Each row is where one point has got to under a steady rotation. How many ticks took it there?
The counts run from 0 to 491.
[-19.3 -31.8   2.0 -36.5  39.1 -20.6 -14.6  12.3 -20.1   2.6 -34.4  23.7
  18.9 -20.7  11.3  14.2 -38.8  37.7 -15.2   1.6  10.1  13.5  14.9  42.5
  33.1   6.7  20.9  22.3  21.8  -4.6  23.0 -20.7  55.7  -4.7  11.4  -7.8
  15.7  -1.2 -43.0   7.0  -4.2  53.1 -13.7  30.2   0.6 -31.3 -21.9  -2.0
 -13.7  17.2   6.2   0.2 -17.4 -11.7  25.3  -0.2   0.8 -38.1   0.1  11.2
  -2.2 -34.2  21.5  21.0  10.5 -45.9  36.9  -8.5 -14.7  22.9 -10.4  15.3
   3.9 -11.4] => 160
[ -8.3  -5.5  -9.4 -18.8  34.5 -26.3  15.5  19.2  13.2   6.8  -4.4  -9.9
  16.4 -29.3   5.6   2.9 -54.5  30.7  -1.5 -17.6  -0.1  16.6 -25.1  37.3
  36.3  23.1  32.2   6.1  49.6  12.5 -24.5  -5.4  46.6  10.4  16.0 -17.6
 -33.3 -11.4 -44.3 -16.5  -7.1  28.3 -36.7  20.1  -7.1 -23.5 -41.6   9.4
   0.6 -24.5  17.4 -10.1 -13.2  33.8   7.9  11.6  19.6 -19.1  36.9 -18.7
   0.7  28.6  21.9  31.1   9.9  -2.3  22.8 -19.3   4.6  15.8 -21.3 -25.9
  17.9  27.1] => 464
[-11.4  -6.6  -7.4 -31.7  31.5   0.4  -9.1  29.0   8.6 -14.2 -20.6  25.4
  13.6  -5.9  27.9 -17.9 -49.5  19.9  -5.3 -13.4  11.2  16.6 -28.5  35.9
  28.5  -5.9  19.7  15.7  35.8   4.3 -35.3 -17.1  60.4   4.8  -6.3 -15.4
 -23.6 -17.1 -41.8   8.1 -12.1   9.3  -7.9   4.5  -0.6  -8.0 -35.2 -14.2
  -1.3  -2.6  36.3 -18.2 -48.2  13.5  40.6   3.7 -30.8 -12.5  15.0 -18.5
  25.5 -16.8 -21.6  10.2  -9.2 -32.7  24.5  -9.1  10.6  10.7 -16.8 -23.8
  33.8 -11.1] => 58
[ -8.5 -25.4   7.0 -35.5  18.7  10.5   9.4 -11.7   5.2  28.0 -14.6  24.2
  31.4 -25.7  -3.5 -18.6 -53.4  15.7   4.3 -10.5  29.0  13.8   4.6  48.9
  40.2  31.7  25.1  15.9  20.9  15.2 -17.4   8.0  59.3  34.7  21.9 -27.9
  -9.2  -3.6 -33.2  -8.3  -9.0  25.2 -21.2  26.1   9.1 -13.7 -43.0   5.1
 -48.6 -10.3  20.7 -11.0 -12.9  13.3  18.6  -6.9   9.4  10.3  16.4 -12.5
   5.1  24.4  25.3  14.6 -10.6 -18.3  22.2 -17.1  -9.6  29.5  -4.4  -7.6
  -7.6  16.7] => 448
[  3.3 -22.6 -12.9 -38.0  25.7 -21.2  10.5 -11.2   8.7  28.4 -43.4  14.9
  28.6 -41.5  -0.1  12.2 -65.8  28.1  -6.6  -8.5  17.7   3.6 -12.5  24.9
  31.5   9.2   0.2  33.6  32.1   6.4  -2.4 -15.7  45.8  15.2  29.7   3.6
  18.2  -6.5 -39.9   9.0 -13.8  40.6 -16.7   5.7  -2.2 -22.1 -28.2  -8.2
 -39.8   4.6  13.5  -2.1  -0.7  -4.6  18.1  12.8  13.8 -36.5  17.6   5.4
   3.7  -3.0  35.4  27.6 -20.6 -37.6  47.1 -12.6  -7.5  11.8  -7.6  28.9
  -0.6 -23.5] => 446
[  6.2  -0.5 -11.0 -34.8  15.3 -45.9 -15.9   3.1 -11.9  15.6 -33.3   4.6
   6.7 -24.4  28.1  14.6 -79.0  46.3 -13.5  -1.5  14.8  -2.8  -9.6  20.6
  19.5  12.7  -2.1  21.8  -4.5   7.9  14.8 -37.8  53.3   5.0  24.4 -10.5
 -23.9  -7.5 -14.5  -6.6 -29.3   6.7 -25.9   2.1 -11.6 -28.8 -21.2   4.6
 -20.4  -6.5   7.0  -4.3 -18.3  11.1  46.7  13.3  11.8 -23.3  29.8  25.9
  -1.0 -17.0  -9.6   7.7 -27.6  11.0  31.4 -22.4  -2.9   2.3  14.9  21.7
  11.6  26.6] => 429
[-11.4 -10.5 -12.9  -7.2  25.4 -22.4  41.7 -11.2  21.7 -24.9 -30.2  21.6
  21.9 -39.5   0.3  30.7 -29.8   6.6  -1.4 -25.6 -17.1   8.0  14.9  21.9
  36.0  13.2  -1.5  34.5  40.0  -4.3   4.6   7.8  31.0  13.8  22.2 -17.4
  -9.3   1.0 -39.8  -5.3  24.8  42.9  -8.4  12.6 -12.8 -27.4  -3.6 -24.5
   0.7 -31.5  23.0 -40.9   7.4  18.6 -17.5   5.3  -0.6 -30.4   3.8 -19.7
 -19.8   0.1  56.9  24.5  -3.1 -40.4  21.5 -28.5   9.6 -16.6 -26.5  10.0
  -8.4 -24.9] => 264
[ 32.3  18.6   1.2 -33.9  30.5   7.3  20.7 -13.8  23.0  31.4 -20.2  12.3
  -5.3 -15.2  10.8   4.0 -57.7  16.5  11.9 -29.4  25.6  -0.1  -3.7  21.5
  29.3  23.8  11.0  17.2  29.7   2.7   1.5 -43.6  62.3  15.9  28.3  -2.6
   1.8   7.3 -34.9   4.8 -13.4  10.4   0.7  -7.5  17.8  -4.5 -26.8   6.7
 -72.4  -1.7  20.6 -16.6 -25.1  26.5  19.3   2.6   0.0   9.6  10.9  -0.2
  18.9 -16.3  10.3   7.9   6.2 -20.1  34.6 -11.4  -0.1  24.7   6.4 -15.1
  14.9  21.8] => 116
[ 24.5  25.7   6.5 -17.0  33.4 -29.1   0.5 -14.2   5.1  34.2 -11.8  25.1
  -1.3   4.3  33.7   1.6 -59.4  26.7 -18.3  -4.1  13.9  -7.6 -18.5  41.8
  24.0  11.0  18.3   6.6 -11.0  31.5  20.3 -23.6  61.3  17.4  25.2 -24.8
 -51.7  -9.1 -26.4   0.1  -7.9   2.3  -5.6   4.9   7.8 -25.1 -28.0   4.5
 -21.7 -34.7  18.7 -24.3 -36.2  41.4  33.0  -2.7  24.0 -14.0  15.5  11.0
   7.5 -17.7 -25.6  -4.4 -13.1  23.5  14.8  -7.9  -3.6   1.3  10.0 -21.1
  10.3  32.1] => 100
[  1.9  17.3 -15.5 -32.9  50.2   7.5  17.5 -12.9  11.0 -13.0  14.6  28.3
  11.2  12.3  22.3  -5.5 -35.0  -5.0 -10.9 -17.4 -11.8 -13.5  -8.6  39.9
  36.4 -16.3   1.2  24.7   1.3   2.4  10.8 -26.2  45.3  19.8  13.6 -32.9
  -3.8 -17.0 -47.8 -18.0 -10.3   5.3   9.9  -3.2 -18.5 -12.6 -21.0 -28.4
   4.9 -16.4  37.8 -20.0 -48.6 -10.0  28.4   5.8 -27.7 -37.6 -10.4 -24.9
   4.6  -2.4 -30.5  -1.8  17.3 -33.2  28.5  -6.9  24.9   1.7  -9.2 -32.5
  11.2  -9.9] => 338
[-16.7  -3.9  -1.2 -47.6  10.1 -31.4 -22.2   3.2 -18.0  28.1  -7.4  16.1
  33.8  10.2  14.7  15.2 -50.9  19.0 -29.5   0.2  34.4  -6.9  -8.6  59.0
  22.9 -12.3  21.7  15.6 -15.9  15.1  21.3 -40.1  45.8  20.2  22.8 -31.6
  -3.7 -17.8 -34.9 -15.2 -30.2  10.6 -16.4  15.9 -16.5 -37.4 -24.5  -9.4
  10.8 -10.8   3.3   9.7 -24.2 -16.6  50.4  14.2  15.3 -48.6  -5.8  11.4
  -1.0  -6.3 -19.8   3.2  -6.1 -24.1  28.2 -17.2 -12.5  17.2   0.9  -2.2
  -0.3   8.0] => 426
[-15.2 -22.0  -6.9 -36.4   1.9 -23.8 -14.6  27.0  20.4 -21.3 -45.9  42.6
  21.2 -10.9  33.2  18.1 -48.2  40.5 -26.2  -4.5  24.3 -13.6 -16.2  25.6
  26.6   0.1  17.7   6.7  26.2   9.6 -21.5 -43.9  44.1  10.8 -15.1 -25.9
 -35.2 -31.7  -7.1   3.1 -10.9  -0.4 -36.9  -3.0 -22.8 -25.7 -25.7  -2.1
  -4.9 -10.4  30.1  -5.0 -35.0  32.8  17.1   1.1  -3.8 -12.8  12.4   8.6
  -1.2 -38.3 -26.7 -19.7 -27.3 -17.2  11.6 -20.8 -30.8   2.1  -3.8  -6.9
  17.2   5.4] => 377
[-14.2 -14.9  -1.0  -9.8  63.5 -21.9  -4.2  -1.1 -32.2   1.2 -27.8  29.2
  17.3 -30.4  14.8   1.3 -43.5  17.4 -12.6  -1.4 -15.4  12.0  17.3  24.5
  29.9  -3.2  16.6   4.4  -2.2  14.6  35.8  15.3  67.5   1.2  20.6 -25.4
 -23.2  -7.6 -44.1  -5.9  16.9  45.8   0.5  27.8 -11.1 -40.1 -20.4  -0.3
   5.9 -26.1   2.4 -30.5 -15.2  16.5   3.8   1.1  27.6 -34.5 -28.6  -7.1
 -20.9 -10.0  27.9  13.6   3.5 -10.0  23.8   0.5 -19.6  -0.5   1.0  18.7
 -11.1   2.2] => 483
[ -5.5  23.9  -9.7 -26.8   5.6 -19.7  25.2   4.5  20.5  -6.9 -11.4  17.5
  12.8 -18.2  34.6  26.0 -60.1  31.2  12.8 -42.0 -16.8 -11.5  -8.7   2.3
  24.7   9.3  -8.8  26.9  34.0 -12.1  -9.7 -41.0  28.5  13.2  23.3 -28.1
 -14.1  -2.1 -26.1 -12.3  -4.4  -5.8 -21.5 -14.4 -21.9   3.6 -19.0 -12.2
 -18.9 -38.3  32.4 -11.3 -27.4  26.7  13.9  23.5 -20.5 -24.1  20.2  -4.7
   4.7  -4.0 -32.2  10.0 -22.0 -17.7  27.5 -48.2  31.7   6.5  -4.7  -5.2
  31.7  16.3] => 330
[  2.6  -3.2   7.1 -34.3  24.8   1.4  22.1   6.0   2.7  -0.9  13.8  17.9
  17.9 -19.9  22.6   6.3 -28.7  38.9   6.4 -22.5   6.3   0.8  19.1  39.9
  33.5  28.6  18.5  28.5  22.0 -10.9  -8.3 -16.4  42.7  21.5  35.0 -32.7
  -7.3  -8.7 -37.9  14.0 -18.5  30.5 -27.4  16.8  -5.4  -6.7   1.5   1.0
 -34.0  16.8  24.3  -6.2 -22.5  -7.2  13.2 -12.1 -43.1 -18.6  49.9   7.0
  32.1  -9.5 -10.7   0.1 -16.7 -31.6  16.6 -30.6  28.8   7.4 -17.7 -22.5
   9.6   8.9] => 27
[ 22.0  15.9  20.9 -34.5  53.5 -15.2  11.7  -3.9  38.3  25.2   8.7  15.2
  25.3  -6.4   5.3  16.2 -30.8   8.9 -14.7  -6.3  16.9   3.8 -28.6  61.2
  27.1  15.8  10.4   8.0  15.5  15.4  -0.4 -18.4  46.4  24.2  40.3  -3.2
 -10.1 -15.3 -71.5   1.8  -3.4   7.7   5.9  16.3  12.7 -23.4   3.1 -17.8
  29.2  14.4  25.8 -28.8  -0.3  13.9  10.8  17.1  -2.0 -28.3   1.7  -8.0
  26.0  10.0   4.9  17.3  15.5 -34.6  23.2   9.5   8.6  -7.8  -9.6 -39.9
 -10.0   8.8] => 406
[ 10.8  14.2 -17.3  -6.0  39.1 -23.5  41.2 -10.6  29.5 -31.2 -21.0  11.5
   7.7 -26.3  26.1  40.3 -24.8  14.4   0.3 -21.0 -27.8  -7.5   7.3   7.3
  45.5  12.1   4.8   9.8  45.2  -1.9   3.2 -34.2  37.5  22.6  15.1   0.0
 -18.2 -14.4 -39.4  -7.3  29.8  22.7 -12.8  -1.0 -13.0 -14.8  -8.4 -25.3
  -3.9 -33.1  34.1 -39.9   1.5  43.3 -33.5 -24.0 -21.6 -17.6   8.9  17.1
 -12.1 -12.0  36.9   3.0  29.3 -29.0  12.1 -30.1   5.6 -11.6 -23.2 -22.3
  -7.1  -0.6] => 268
[ -9.1 -27.7  -5.7 -49.2  19.0 -15.7   5.8 -16.4   5.3  -9.2  -0.4  40.7
  31.7 -10.2   3.8  18.7 -49.2  17.4 -25.4  -4.9  12.2 -19.6  21.0  46.3
  27.5  -1.0  -1.0  35.6  -9.8  -4.5  15.9  -1.3  43.3  22.8  32.3 -44.0
  15.6 -23.5 -31.5  -2.8  -6.6  30.0 -20.9  23.9 -20.7 -30.6  10.3 -14.2
 -14.4  21.2  25.0 -23.0 -10.7 -20.0  24.7  -5.6 -31.9 -21.8  12.7   2.6
   6.4  -2.5  -6.7  -2.0 -31.8 -32.9  18.1 -22.1   8.9 -13.4  -3.1  17.2
 -19.5 -13.5] => 25
[ -6.4 -13.2 -14.9 -15.8  36.2   3.0  25.7 -32.3   7.6 -23.0 -43.3  42.6
   0.2 -11.1  -9.8  17.6 -27.9  -3.5 -11.7  -7.6   2.4  -1.8  18.8  14.3
  53.5  -1.0  -2.2  20.0  13.5 -12.7  21.2 -30.2  53.1  11.1  -4.7 -18.9
   8.8   1.8 -15.8 -15.3  10.8  23.0   3.7  -7.7  -8.1 -11.6 -22.0 -42.7
 -38.6 -35.8  15.6 -21.0 -28.1  12.0  -6.7 -13.6 -14.2 -23.4  -9.9  -1.5
 -17.8 -28.2  19.7  -6.4  24.5 -51.4  22.8  -7.5 -18.2  23.8 -17.7 -11.3
 -16.2 -25.4] => 253
[  3.0  11.4 -15.5 -12.4  18.0 -43.1  40.1 -14.4  -2.7   7.9  -7.1  -2.8
   8.4  -3.4  23.9  44.6 -43.9  26.4 -12.5 -27.1 -17.8  -6.7  21.7  11.6
  36.9  16.8  17.3  31.2  18.2 -12.0  36.9 -29.6  19.0  25.5  17.3 -26.3
  -5.0   6.9 -19.2 -10.6  -9.7  43.9 -31.5   4.5 -23.3 -24.8 -19.3  -9.7
 -38.6 -49.4   7.9   7.9 -10.4   2.8  -7.4   2.5  15.9 -50.6  22.3  27.3
 -22.1 -23.5  17.0  17.3  16.0 -17.7  32.6 -48.4  -0.9  -0.6  -4.0  -5.0
  -0.6   2.5] => 232
[ -2.3  -9.2   3.9 -36.4  35.8  13.3  -0.9  -5.1   7.0   5.7 -27.2  45.8
  32.9  -5.3   8.0  -8.4 -42.2  -1.3 -26.4   6.8  19.8   7.2 -34.5  48.6
  24.1  -8.2   5.5  10.9   3.4  19.6  -0.4  -1.7  57.8   9.2   7.9 -13.4
 -16.0 -11.6 -40.9  -0.3  -4.3  -3.4  19.3   8.3  -6.7 -27.8 -23.8 -30.1
  23.0  -1.7  26.9 -33.1 -31.1  21.9  32.7  12.4  -2.1 -22.1 -19.4 -19.5
   0.3 -13.9 -13.0  -3.6  -5.0 -35.3  20.0  15.1 -15.7   3.2  -6.0 -17.2
   3.4 -16.6] => 390
[  0.9   4.5 -19.8 -27.7  49.5 -35.1 -11.8   7.6  21.2 -18.3 -23.0  14.2
   5.9 -15.7   7.9   6.6 -32.8   7.6  -7.3  -4.5  -6.1  -2.1  -4.2  30.2
  43.7   2.8  18.9 -16.1  23.4  18.5  15.8 -27.9  70.6   4.5   4.5 -20.1
 -46.2 -28.7 -33.7 -42.5  10.6  -3.0 -24.0  -0.1  -8.0 -16.2 -34.3   3.5
  -0.7 -47.4  10.4 -19.1 -33.4  44.1   9.9 -13.5   5.9  -4.0 -14.6  -2.5
 -14.5  -1.9   9.6  -4.0  43.3  20.6   6.6  -5.4 -16.4  26.5  -3.5 -24.9
   0.7  38.0] => 470
[-16.8  -5.5  -8.3 -11.8  54.5 -32.7 -11.7  28.1 -17.0 -11.4 -30.3   9.9
  -7.0 -33.9  28.2  16.4 -47.5  47.0   7.4 -17.4 -16.2  22.8  17.1  16.5
  27.6  19.2   8.5   0.1  22.3  -9.6  32.0 -32.4  65.9 -23.7   9.2  -1.4
 -12.1 -16.3 -45.1  -9.1  13.8  31.6 -19.2   4.9   2.9 -14.3 -24.5  10.9
 -12.0 -13.4  -3.1 -14.1 -31.9  23.5  21.8  -5.2   8.9 -26.4   6.5  23.4
  -3.4 -35.3  18.1  37.3  17.3 -20.9  33.3  -7.7  -4.2  21.2  -9.6   8.8
  16.3  10.2] => 481
[ 12.8  22.1   5.9 -42.1  36.9 -24.4  -3.9   7.0   4.5  22.4  19.8  18.5
  20.3  24.9  17.6   8.2 -35.6  12.7 -21.9   8.5  27.3 -10.6 -15.7  65.3
  23.0  11.1  27.1  -4.6   1.4  21.2  25.2 -47.6  50.4  25.7  17.6 -30.2
 -17.4  -9.5 -38.9 -16.7 -25.3  -0.8  -7.7  12.8  -1.9 -23.8 -22.7  -3.0
   2.2 -17.1  21.9   1.5 -34.7  -0.1  35.4   6.6  11.4 -25.8  -0.9   8.0
   5.1 -12.3 -28.1  -6.6  23.3 -11.8  17.6  -7.8  -7.0  15.5   8.2 -43.5
   0.4  36.2] => 422
[ 25.9  31.9  -0.2 -12.4  38.5   3.4  32.2  -9.1  16.9   0.6   1.1  45.8
 -15.0  12.7  18.3  21.4 -33.9  14.0  -4.2 -20.5   3.7  14.5  10.5  18.9
  35.9  27.4  18.0  13.4   2.6 -14.2  10.6 -26.5  43.5  33.5  29.7 -24.3
 -22.2  15.9 -33.7  25.0  -8.3   5.7  17.7 -12.2  15.5  -5.6  -4.7 -20.0
 -44.3   6.6  29.4 -31.0 -34.6  27.2  12.8 -10.2 -22.5  -9.7  25.8  13.4
  16.1 -37.2 -21.8  -1.1  -1.6 -45.2  15.2 -21.4   9.1  -1.3 -13.9 -39.2
  -5.1  -6.5] => 303
[  7.3   7.0 -19.8 -43.8  17.5 -29.5   0.9   8.7  20.2 -29.1  -9.0  32.3
   7.4   7.3  14.4  15.1 -65.2  32.0  -1.7 -14.8  -3.0 -19.2  12.1  14.6
  30.7   1.8  -5.5  13.6  -8.0  -7.4   5.0 -41.4  47.3  -0.6  28.5 -39.3
 -33.6 -13.8 -15.0 -20.7  -4.4 -24.6 -20.0  -8.7 -17.1 -11.8 -14.7 -15.1
   1.9 -25.9  31.6 -27.4 -13.6  18.6  49.4   4.5 -32.9 -14.6  -3.9   8.8
  -4.1  19.1 -49.1  -5.3 -26.0  -6.1  10.3 -33.7  19.9   4.7 -11.4 -16.4
  10.6   5.0] => 7
[-14.1  10.5  -5.2 -21.1  16.1 -34.3  -0.8  20.2  -6.8 -11.0 -40.0  25.2
   9.7  -8.7  18.9   2.3 -75.7  32.9  -2.1 -19.3  14.4  41.6  -2.4  22.8
  36.1  13.6  15.8 -20.8  -2.8  -9.9  -9.1 -25.8  58.6 -15.4  17.3 -26.0
 -40.7  -0.6 -16.1 -16.1   4.2  -5.5 -23.4  -8.8  11.6 -23.5 -32.6  -4.6
   9.9 -31.5  18.0 -27.0 -16.2  42.5  42.2  12.2  18.6 -11.4   7.6   8.7
 -21.1  15.1 -13.9  21.0 -16.6  -4.5  26.7 -20.4  -9.5  35.7 -19.3 -16.1
   9.1  22.0] => 194
[ 12.5  23.2   1.7   1.6  30.4 -13.4  28.3  -5.3   3.9 -11.3 -32.1  36.1
 -12.0 -18.5  43.5  35.7 -47.1  45.8  -4.9 -34.1  -9.3   0.7  31.9  -3.8
  31.7  18.6   0.1  23.0   2.5  -9.5  26.7 -41.3  46.3  13.8  29.0 -20.2
 -13.0  12.6 -23.4  29.4   8.7  21.7   5.2 -12.6   6.8 -11.3  -2.1  -4.3
 -45.0  -7.2  14.6 -24.0 -20.6  27.9   0.7  -9.3  -6.4 -29.0  21.9  26.1
   0.0 -57.5  -8.3  -1.9 -27.5 -29.4  29.4 -34.8   9.5 -13.0  -2.7  -0.7
   9.3  -8.5] => 299
[-33.1 -16.1  -3.9 -23.4   3.3 -10.3   6.3  24.4   6.1  -2.6 -40.2  25.7
  31.6 -13.1  37.1  18.5 -45.2  28.0 -33.1 -13.6  23.2 -11.7 -24.5  25.8
  14.8  -1.8   7.3  30.0  42.7  10.0 -19.8 -38.9  33.8  14.9  -7.1 -12.9
 -13.6 -22.7 -28.6   8.8 -13.7  20.8 -14.9 -10.3 -20.4 -12.3 -27.5  -9.6
   9.2 -24.8  19.2  -5.0 -32.4  19.1  17.3  17.8   8.0 -47.7  11.1  -4.0
  -5.5 -52.3  -8.9   0.4 -15.2 -42.1  28.9 -26.9 -18.4   5.6  -8.4  10.6
  23.9 -16.5] => 378
[-15.4  13.4  -3.6  -5.3  35.6 -15.0  13.1  -1.0 -13.1  11.0 -24.7  16.2
  13.1 -12.7  17.4   8.8 -67.0   6.7   6.8 -22.8  -9.8  30.8 -13.2  15.2
  23.6   4.3   9.7   9.0  -1.4  -5.5  20.3  -8.7  46.1   0.8  30.8 -24.0
 -14.4  13.5 -53.0  -4.5   8.5  23.9  10.9   5.2  13.1 -16.2 -19.6 -23.2
  22.4 -41.2  20.4 -28.1  -9.6  26.0  19.7  23.7  45.1 -50.6 -15.5  -8.2
 -26.2  16.1  15.0  38.2  -6.9 -22.7  42.5  -3.2   2.6   7.4 -16.8   9.4
  13.6  -7.4] => 197
[ -6.3 -27.4 -24.5 -26.6  25.9 -22.3  14.1 -11.8  -9.4  -6.8  -1.2  28.0
  23.3  28.1 -10.3   5.5 -38.9  -3.4 -30.7  10.8   2.0  16.4 -14.3  45.9
  40.4  -5.5  30.0  13.4 -24.3 -12.9  16.2 -10.2  40.3  20.9  -3.6 -49.0
 -13.2   1.7 -12.6 -22.3 -28.3  26.9  -6.8  11.9  -5.6 -29.4 -27.1 -29.5
  -3.8 -40.9  22.9  -4.9 -22.2 -15.0  23.2 -10.3  11.0 -37.2  16.2  -2.8
 -19.7  -6.3 -17.0  -6.1  17.3 -26.6  33.0 -21.1 -12.1  21.0 -21.2 -32.2
  -8.8 -11.2] => 239
[  7.3  15.0   9.5 -50.5  12.4 -31.3  -2.4   4.6  37.5  -7.5 -24.6  24.0
  24.7 -19.9  17.0  33.8 -27.4  32.0 -13.2  -1.6  34.3 -26.6  11.2  50.5
  38.1  18.4  -6.8  -9.2  13.4   7.8  -0.6 -62.4  63.0  -4.2  36.6 -13.2
 -10.2 -25.7 -45.4 -15.2   6.1 -22.3 -22.5   2.9  -1.2 -31.9  -5.8  -5.8
  15.4  11.8  13.1 -17.9   3.0  21.4  21.9  19.7 -24.0  10.2  -6.2  22.5
  13.1   2.6   4.9   1.6   0.1 -22.5   1.8 -10.1 -10.3  11.1   9.5 -18.1
 -14.7  18.0] => 408
